In the rows, zero is written as 128.
Each path below is one point turned by a fixed rotation once a step. After each direction that follows a path, write how fast that rotation turns it, in degrees a step (0 if it stays still).
Each turn is a multiple of 5 degrees from 10 to 175, or 0.
Each row of a path follows its step; steps can be skipped.
Rotation 1:
step 0: [112 139 123 137 142 130 132 119 129 113 134 116 120 113 121 135 130 130
 133 124 117 129 132 121 140 131 124 138 132 137]
step 1: [139 132 133 123 123 124 133 140 110 133 118 126 140 132 116 129 138 134
 117 135 133 115 134 122 117 139 122 135 135 138]
step 2: [109 117 134 125 129 121 131 118 115 127 120 133 116 114 118 127 117 125
 124 115 120 131 118 123 137 119 123 128 120 131]
step 3: [123 139 128 125 122 125 123 142 117 125 131 120 134 125 131 132 142 138
 143 128 121 114 138 115 125 136 143 137 118 126]
step 4: [132 131 127 141 126 134 135 129 119 135 134 134 121 130 105 122 117 119
 120 112 121 133 132 126 129 126 116 146 130 129]
step 5: [118 129 131 119 120 134 125 125 118 111 129 117 135 126 114 132 128 139
 140 144 130 124 113 114 122 125 124 126 121 133]
step 6: [124 130 145 143 135 118 121 131 121 131 119 138 124 136 117 134 132 135
 130 113 108 128 134 132 124 138 129 131 134 130]
step 7: [130 127 135 121 113 126 119 130 115 133 140 134 129 115 132 125 130 126
 132 129 136 130 121 118 116 118 113 143 112 126]
step 8: [123 138 130 131 124 134 129 131 138 129 121 135 116 136 104 122 129 131
 151 121 119 125 124 126 136 127 138 124 120 125]
step 9: [134 131 136 135 119 127 133 125 126 122 146 129 140 136 129 141 132 137
 127 128 123 146 121 123 115 133 127 148 128 134]
step 10: [135 131 141 132 143 130 123 129 129 128 120 141 116 131 115 125 118 127
 139 135 131 125 127 117 118 122 110 116 121 132]
[124 125 128 125 124 128 131 126 128 130 123 127 131 132 124 131 127 129
 126 127 129 132 121 128 128 126 136 125 129 131] | 110
[129 122 125 124 127 133 129 127 128 125 127 134 128 124 126 127 125 123
 129 130 127 126 124 127 129 130 124 124 123 127] | 130
[130 131 122 129 125 133 132 131 131 129 134 126 128 130 127 126 126 126
 131 126 128 130 130 125 131 126 133 133 125 126] | 80
Rotation 2:
step 0: [126 127 133 130 132 131 126 116 128 130 118 127 112 136 126 135 124 126
 128 131 131 126 140 135 143 137 142 139 132 126]
step 1: [119 127 125 134 143 132 127 128 128 127 122 125 112 130 133 136 121 132
 122 130 119 137 128 141 139 129 123 136 125 140]
step 2: [126 134 133 125 126 136 119 128 130 133 132 124 121 137 127 139 128 138
 114 122 123 147 124 139 129 120 119 125 134 128]
step 3: [122 125 123 115 121 142 125 135 136 113 135 121 126 135 127 135 121 126
 117 120 128 137 130 130 116 126 134 124 134 129]
step 4: [143 124 128 127 132 137 126 127 134 114 119 124 131 129 134 136 129 128
 113 118 126 121 139 127 113 134 130 126 126 124]
step 5: [136 137 124 136 132 134 127 120 119 116 124 131 134 132 140 130 127 139
 125 122 125 125 133 127 125 124 146 129 113 128]
step 6: [119 138 139 132 132 127 121 119 110 123 127 131 131 130 134 126 129 135
 135 120 128 138 142 125 120 137 131 133 123 135]
step 7: [121 136 134 136 125 123 138 129 124 127 124 137 114 132 125 139 130 125
 132 133 135 147 142 128 121 135 132 129 128 129]
step 8: [118 118 124 145 128 134 133 129 121 136 125 132 116 124 126 140 122 123
 118 128 138 133 129 134 116 129 126 124 128 136]
step 9: [132 127 124 135 118 141 123 127 123 136 122 134 126 116 128 144 118 130
 124 118 129 133 123 134 126 121 133 136 142 124]
step 10: [128 137 119 119 134 135 127 133 121 112 128 134 123 111 136 130 124 130
 123 118 131 130 120 128 126 125 128 134 144 130]
[133 125 123 128 129 128 121 124 128 124 129 131 126 125 133 127 127 127
 130 125 132 125 129 124 131 129 129 126 129 124] | 65
[132 127 128 126 120 133 131 132 127 129 127 130 123 131 131 128 131 132
 132 130 129 128 131 129 130 125 128 132 126 123] | 160
Rotation 3:
step 0: [131 123 131 121 130 130 127 125 118 128 127 141 129 125 134 132 128 124
 132 122 121 122 125 113 145 128 121 111 114 117]
step 1: [126 118 124 136 140 143 120 125 123 140 142 124 125 125 129 117 131 120
 114 126 132 130 135 122 140 129 123 122 123 122]
step 2: [134 117 121 133 116 131 121 124 112 132 126 126 135 116 112 129 123 120
 123 131 121 121 127 113 127 127 127 115 127 124]
step 3: [123 130 121 140 124 127 110 119 111 134 127 130 127 131 126 122 130 117
 134 133 127 130 134 135 144 140 126 127 124 120]
step 4: [132 118 132 124 126 134 113 124 120 120 121 125 122 135 125 124 130 111
 109 135 119 125 125 132 125 134 130 114 130 128]
step 5: [123 116 120 124 126 125 122 127 123 145 113 125 137 127 131 125 128 128
 127 149 124 121 135 140 134 133 136 122 126 128]
step 6: [131 118 124 122 136 126 118 136 114 121 123 125 132 138 141 126 119 125
 131 122 112 115 129 136 128 137 123 120 122 126]
step 7: [124 123 119 123 146 137 110 122 142 134 119 125 129 131 136 121 120 131
 123 133 123 124 131 125 128 127 136 121 122 116]
step 8: [128 118 114 114 135 131 125 120 111 126 125 119 142 134 128 121 120 136
 128 127 128 119 132 124 126 116 123 126 136 123]
step 9: [114 137 109 126 128 131 107 132 129 127 127 128 136 122 128 120 121 130
 131 119 115 135 126 130 134 127 125 126 135 120]
step 10: [127 138 131 109 133 128 121 111 118 125 117 131 124 124 128 121 131 122
 119 123 120 124 123 128 135 114 125 124 134 116]
[132 127 133 130 125 127 126 130 127 128 121 128 126 129 125 129 133 126
 127 130 128 125 129 136 126 133 131 133 129 128] | 45
Rotation 4:
step 0: [133 143 123 126 127 123 133 115 144 120 124 126 132 138 116 128 129 123
 143 123 123 136 125 121 137 120 110 134 136 133]
step 1: [124 122 135 109 125 135 134 137 124 119 144 127 123 112 125 123 128 127
 130 127 128 120 130 136 120 124 127 134 152 129]
step 2: [132 132 128 140 121 127 109 122 140 119 137 122 138 143 125 138 125 138
 139 133 128 134 115 125 126 122 130 136 139 128]
step 3: [123 125 137 125 120 138 140 150 126 122 132 130 134 119 143 131 120 111
 132 136 141 134 125 131 128 117 130 126 134 126]
step 4: [139 123 135 145 105 125 121 123 119 116 134 136 121 134 128 137 126 141
 125 129 124 135 120 126 134 134 140 129 121 123]
step 5: [117 135 137 128 127 131 127 131 130 137 109 142 121 123 142 132 126 117
 126 121 134 138 123 133 121 111 124 122 123 116]
step 6: [143 125 121 133 121 125 138 128 110 130 124 132 122 131 117 117 136 133
 121 128 116 146 130 129 132 134 130 136 128 112]
step 7: [112 129 128 120 140 130 110 132 133 141 127 146 123 127 127 129 146 134
 117 124 131 130 130 121 122 123 125 118 134 120]
step 8: [126 128 118 133 140 120 125 133 121 133 123 122 142 131 125 112 125 126
 132 134 127 148 138 131 128 143 134 145 130 128]
step 9: [117 122 119 127 132 120 128 146 135 125 131 143 130 125 120 131 146 129
 123 133 131 116 130 117 136 128 133 119 123 143]
step 10: [123 140 127 123 130 112 117 123 125 121 125 124 133 119 141 124 119 136
 137 134 126 126 138 139 123 143 130 139 113 134]
[126 126 130 132 125 126 131 128 128 126 130 128 130 124 132 130 125 130
 131 128 128 125 127 127 130 125 129 128 116 125] | 55
[127 129 129 125 122 128 123 127 125 130 128 129 129 122 125 128 135 125
 132 130 131 131 126 126 130 126 128 134 127 130] | 0
[127 130 129 129 133 127 123 123 133 128 129 128 122 126 133 134 132 130
 129 129 127 125 126 129 127 132 134 130 130 124] | 135
[124 131 131 123 132 130 129 126 125 126 128 130 133 124 135 125 129 128
 127 129 128 129 124 134 132 129 125 124 129 128] | 160
[127 134 133 127 131 129 131 130 127 130 129 128 128 127 127 130 124 120
 133 131 123 131 131 125 126 131 129 129 127 126] | 145
Rotation 5:
step 0: [115 124 118 123 130 127 117 119 120 138 128 141 123 129 114 135 121 137
 118 127 144 137 136 130 114 122 112 129 117 125]
step 1: [118 133 121 123 145 120 123 127 127 133 129 142 122 130 123 144 132 140
 128 115 142 125 124 127 114 134 130 145 118 135]
step 2: [136 129 121 129 146 128 133 132 120 132 129 122 128 122 115 137 141 140
 125 125 148 109 114 129 125 135 130 134 122 128]
step 3: [120 122 119 126 141 134 137 116 104 138 128 119 130 112 118 130 142 135
 130 125 132 123 124 128 131 136 119 122 131 120]
step 4: [122 114 104 129 134 132 120 114 120 140 130 134 136 120 125 135 140 132
 120 122 129 145 130 131 133 138 131 121 128 125]
step 5: [122 121 111 126 125 118 113 132 133 140 141 133 126 123 123 135 146 143
 119 131 134 138 129 126 133 132 121 133 129 142]
step 6: [110 113 128 134 133 110 131 131 140 127 130 120 124 123 117 137 140 142
 125 122 138 121 127 127 138 133 125 139 130 134]
step 7: [126 112 136 131 141 120 132 132 135 131 123 122 131 116 108 137 129 140
 127 126 139 126 135 139 134 136 120 121 125 111]
step 8: [124 124 126 122 143 125 128 139 119 140 126 134 138 121 117 140 133 134
 134 121 119 139 146 135 126 139 116 132 130 114]
step 9: [127 125 111 129 133 120 124 143 121 139 133 132 143 142 112 141 136 123
 121 122 123 129 133 135 128 141 132 135 134 131]
step 10: [115 125 123 127 121 118 123 129 120 139 137 119 131 145 106 133 133 133
 124 141 132 117 124 134 129 143 121 128 135 132]
[128 129 123 126 125 130 130 128 122 126 124 132 135 129 126 125 129 126
 124 132 126 132 129 125 132 129 128 127 132 129] | 70
[121 132 132 124 128 127 130 127 123 130 130 128 125 125 130 127 129 131
 133 129 124 128 130 125 127 128 121 131 131 130] | 145
[127 126 127 131 132 125 126 128 127 129 122 123 124 126 127 122 124 125
 129 133 129 127 127 122 130 133 128 128 128 124] | 90
Rotation 6:
step 0: [127 121 129 140 140 135 130 129 129 124 140 137 127 126 113 128 131 137
 125 128 131 123 137 104 121 127 128 119 126 126]
step 1: [138 126 125 135 129 115 138 131 123 123 122 121 145 135 136 130 129 128
 126 116 116 128 133 127 122 117 130 118 116 121]
step 2: [135 121 132 131 123 123 124 126 136 132 124 130 127 131 131 114 111 132
 128 131 108 119 126 128 121 137 132 141 127 139]
step 3: [129 140 134 136 127 126 125 142 131 132 127 133 123 126 117 109 125 113
 138 117 133 140 120 131 126 128 126 125 128 130]
step 4: [110 143 140 121 126 128 135 131 117 129 125 123 140 131 132 125 131 138
 136 136 133 132 124 133 131 125 143 133 127 134]
step 5: [115 127 122 116 126 122 135 125 130 118 133 133 119 126 122 143 121 126
 138 121 128 119 120 139 141 142 125 130 127 128]
step 6: [119 129 117 119 117 128 121 130 121 136 123 135 127 133 131 133 128 115
 118 131 142 128 146 134 123 130 118 126 138 125]
step 7: [129 130 127 130 137 134 127 129 117 121 128 133 117 119 130 127 144 140
 122 142 120 126 134 125 136 120 116 139 134 118]
step 8: [145 120 119 137 129 127 131 112 129 125 136 142 136 124 128 139 133 126
 127 138 129 138 121 134 126 123 131 117 120 125]
step 9: [141 122 136 124 128 117 128 122 145 140 131 116 124 130 144 126 131 131
 117 126 128 122 126 130 126 118 124 123 138 136]
step 10: [127 130 135 135 133 143 114 124 142 122 139 115 134 125 114 119 132 123
 128 125 122 126 126 119 121 134 123 129 126 131]
[131 122 132 130 130 127 127 132 135 124 127 128 132 126 127 131 128 131
 123 133 129 131 133 130 132 128 127 125 129 127] | 40
[129 130 130 127 129 130 127 131 132 126 131 128 131 129 132 124 128 129
 124 128 128 130 117 132 124 129 127 129 128 129] | 55
[130 125 125 128 128 128 128 132 121 126 128 131 127 132 128 129 125 129
 123 127 123 130 130 128 123 128 124 133 125 124] | 65
[129 123 129 123 126 122 125 126 130 129 125 132 125 122 131 131 125 124
 126 127 129 127 125 126 128 129 130 129 123 131] | 110
Rotation 7:
step 0: [125 125 122 132 138 145 125 124 116 130 122 147 117 130 122 126 128 129
 145 117 124 140 136 109 125 132 128 130 133 130]
step 1: [142 130 127 134 137 124 133 131 138 132 134 148 140 131 139 114 128 125
 134 129 122 110 120 128 123 129 144 137 124 139]
step 2: [109 135 115 112 133 129 120 132 129 117 122 135 126 123 137 140 133 131
 136 129 111 119 125 145 130 131 126 131 138 124]
step 3: [131 130 122 125 130 129 118 147 120 128 132 112 134 133 124 126 116 129
 128 132 132 110 124 127 135 122 140 105 125 125]
step 4: [127 142 130 127 112 120 125 128 117 137 104 117 128 118 140 132 141 125
 128 124 137 130 138 129 132 133 128 126 116 129]
step 5: [140 125 129 115 114 127 139 117 109 129 133 131 129 117 106 115 131 124
 126 133 133 129 124 130 135 117 123 126 135 132]
step 6: [120 131 138 142 142 115 133 113 135 128 133 116 122 115 120 118 122 122
 128 124 132 127 141 138 133 137 130 143 126 123]
step 7: [128 115 131 134 108 146 122 122 134 128 138 128 117 137 127 135 121 132
 124 139 124 132 128 140 124 120 137 144 130 117]
step 8: [142 135 134 119 143 123 126 130 139 123 139 116 128 133 140 135 128 136
 116 134 131 135 122 112 125 134 119 135 128 110]
step 9: [112 126 132 139 122 132 127 134 124 144 124 136 128 138 122 141 128 129
 130 129 123 142 111 108 135 139 124 125 133 130]
step 10: [143 132 124 133 131 131 119 125 146 129 142 137 142 129 132 117 146 123
 142 124 132 136 126 124 130 129 124 117 126 142]
[129 129 130 132 126 134 124 128 130 133 130 126 127 130 130 128 127 128
 134 125 128 129 133 128 128 126 133 128 121 132] | 115
[126 123 125 129 130 127 123 132 131 128 131 128 125 128 131 130 127 127
 123 127 129 126 131 134 130 123 127 126 127 121] | 80
[123 133 130 130 129 125 133 126 132 132 123 131 126 127 131 130 125 129
 130 133 128 126 129 128 130 127 123 128 122 126] | 155
